One hidden turn or mirror swaps the rows below in pairs. Which row is each named row swapped with?
The rows were stretched afterwards, more along some directions than others.
lisuv: [ -1  47  20 -12   7   9   1   8   6 -53   1 -22   6 -16   2   6  26   0
  26]
pes: [ -6  18  28   1  -2  13  -9  17  19 -56   4 -15  14   5  41  -1 -14 -18
  41]
Zabug: [-41  43  13   2  15  12   6 -21 -35 -23  12   7   9   9  -2 -35  30   5
  -5]
zap: [-23   1  51  -3 -14  -3   6   7 -40 -45  14  -7   2  20   7   4  18   8
  25]
Totat: [-10  25  15 -21   3  39 -17 -16  -2 -31 -25  -3  23   2   1 -29  12   7
  41]
kopun: [-23  24  43 -13  -2  14 -16  23  -7 -36   6 -16   1   8   0   5  35  -1
 -33]
mize: [-16 -22  12 -15 -13 -18   1  19   5   1  -8 -31 -17 -17  -6  12  17 -17
  -1]
zefa: [-21 -29  17 -11  -6  -3  -2  -8 -23 -11  16  27 -14  30  24 -23  -6   0
  40]
rul: [  1 -16  12   6 -18  19  24 -16 -22 -20  17  11  20  25  13 -17 -15   8
  62]
bon: [ -6  41  47 -23 -10  10 -22 -11 -23 -64  -6 -16  21 -15  17  -2  18   5
  37]
lov: [ -7  30  33  11  12  29  -7   1  -2 -64  10   2  12  24  35  -7 -18  -8
  42]
Tob: [ -6 -39  -5  -3  -5 -22   3  13   3   1   3 -10 -24   5   5   5   0 -18
   9]
noke: [ -8  23   6 -16  -2  35  -9 -16  -2 -31 -25  -2  26   7  10 -29  12   9
  47]
tofa: [-25   1  33 -16 -15  -3   2  34   2 -11  12 -25  -1  -8   0   7  36 -10
 -23]
lif: [-20   1  54  -6  -3  10   7  18 -35 -45  14  -8   7  24   6   4  17   8
  27]
rada: [-30   7   7  -6   1  11  17 -14 -32   1   9   7   4   6 -16 -20  29   9
  -9]
Duk: [-14 -17 -17  -8   2 -11   4  21  23  -9  -8 -26 -13 -20   4  -7   5 -31
  19]
luvat: [-35  15  -8   7  -1  -3  16 -18 -29  -4  16   6   3   3  -9 -31  26  10
  -3]
sori: [-21  40  -4   4   8   2 -17  -8  10 -28   4 -13   7 -12  15 -14   5 -16
   4]
buk: [-23  27  38  -1  -2  -8   2  39   2 -27  14 -19  -5  -7   5  13  33  -8
 -33]
burap: [ -7  13  35 -29  -7  36 -21  -8  -9 -42 -17  -3  24  10   9 -17  15  17
  45]
Losud: [ -3 -31  15 -14 -22 -14  -7  24   3  -8  -9 -35 -13 -12 -12  19   9 -14
  -3]
Tulaf: [-36  33  21   3   4  15 -13 -14 -24 -29  21  -4  10  14   3 -15  17   4
   3]
sadem: [-13  32  18 -14 -22 -20   6  10 -17 -39   4 -21  28 -33  17   7   7   9
  24]
Zabo: [-18   9  50   0  -8   0  -5  16 -27 -58  10 -11   5  -3  14   3   7 -11
  21]
Pugo: [-18  21  43 -12  -2  16  -9  16  12 -67  14 -14  16   6  37   2  -4  -9
  43]
fovi: [-14  49  51 -12   2   8  -3  15 -10 -59   6 -27   8  -6   6  20  36  -2
  17]
nise: [  4  -6   5 -14  -4  -1  21 -11 -19  -4  14  -4  -4  28 -12   9  28  31
  30]
fiv: [ 15  -5  12 -22  12   1 -23  12  -3 -23 -17   5 -12  35   9   8  -2  13
  -6]
misa: [-10   8  22  -8 -11  -3  12 -20 -35 -12  13 -14   6  13  -9  11  22  29
  28]
leveb: [  9  28  21 -12  10  24 -20   2   5 -43 -18 -22  -7  -8  -9   4  13  -8
  11]
Dibu: [-11  29  25   4  -2  19   7  12  -8 -17  18 -10   3  -8 -16   3  16 -15
 -11]
kag: [-21  16  40  -8 -26 -32   6  23  -9 -31  15  -6   4 -27  40  14  -4 -17
  22]
faru: [-11 -22  18 -11  -8  -3 -12 -16 -31 -17   2  31 -12  32  25 -20 -14   4
  29]
ruz: [  2 -28   1   6 -25  12  25  -3  -3 -10  19  -4  12   7  12  -4 -18  -3
  55]
niped: [ -5 -14 -14 -13  -5   4  12 -21 -14   3   1  -7  -8  13 -18  -7  27   8
  28]
Kisa: [-23  35  38   1   7   2 -15  -7 -34 -53  -3 -14   5   4   0  -3  10   1
   8]
sela: [-36  39  -4   5   2  -3  20 -21 -27  -5  17  -2  10  -8 -10 -21  31   5
 -13]
gudo: [-14  43  13 -11   4  -3  16 -11  -4 -10   0  -5  20  -7  14   0  18  12
  35]
rimi: [-12 -14  -8  -4  -9 -23   5  18  17 -11  -6 -25 -19 -19   5   3   8 -30
  12]
bik: [ -5 -12  23 -21 -19 -16  13  -9 -25 -12  21  -7   1  22  -6  14  24  26
  27]
pima: [-23  37  19   0  13  12 -16 -14 -16 -25  10   1   1  24   7 -11  14   3
  -3]
Mura: [ 15 -15  11 -22  -6  -9   1 -17 -18   4  -2   2 -10  25   0  11  14  17
  21]
fop: [ -1  44  29 -17   6   8 -14   4   4 -62  -4 -15   3 -13   1   2  16 -10
  19]
leme: [ -2  21  11  -6 -27 -11 -10  -9 -26 -34  -9 -26  35 -26  15  -4   4  20
  33]
Gese: [ -4  14  49   1 -17  24   6  -1 -40 -28  23   4  18  22  -9   3  14  15
  10]
logad: [-19  42  26  -9 -10  -3  16   5  -3 -20   0 -17  31  -2  24   9  23  16
  35]
Sesa: [-14  26  33  -4 -22  16   5   4 -19 -25  15 -15  19 -16  -9  -2  18  -5
   9]
bevud: [-38  37  36 -13   9   3 -16  24   2 -38   1 -21   3 -12  13   2  33 -10
 -29]
gena: [ -1 -13   4  -3  -6  20  29 -16 -12 -14  18  14   9  21   2 -15 -10   3
  54]
fosi: [-29  21  48  -7   4  12 -12  -8 -40 -47  -4  -8   2   9  -1 -11  19   4
  14]
nuzu: [ 35   6  15  -6  11   1 -20  11  -4 -15 -25  -5  -8  29   5  18  -4  14
 -10]
vof: [-23  17  40  -4 -14 -20  18  25  -7 -30  25   2  -1 -22  31   4   1 -21
  33]
Zol: [-24  41  35 -15  -6   0   9   0  -9 -18   2 -15  28  -4  15   7  25  18
  32]

leme swaps with nuzu
sadem swaps with fiv
zap swaps with rimi
bon swaps with Mura
logad swaps with noke

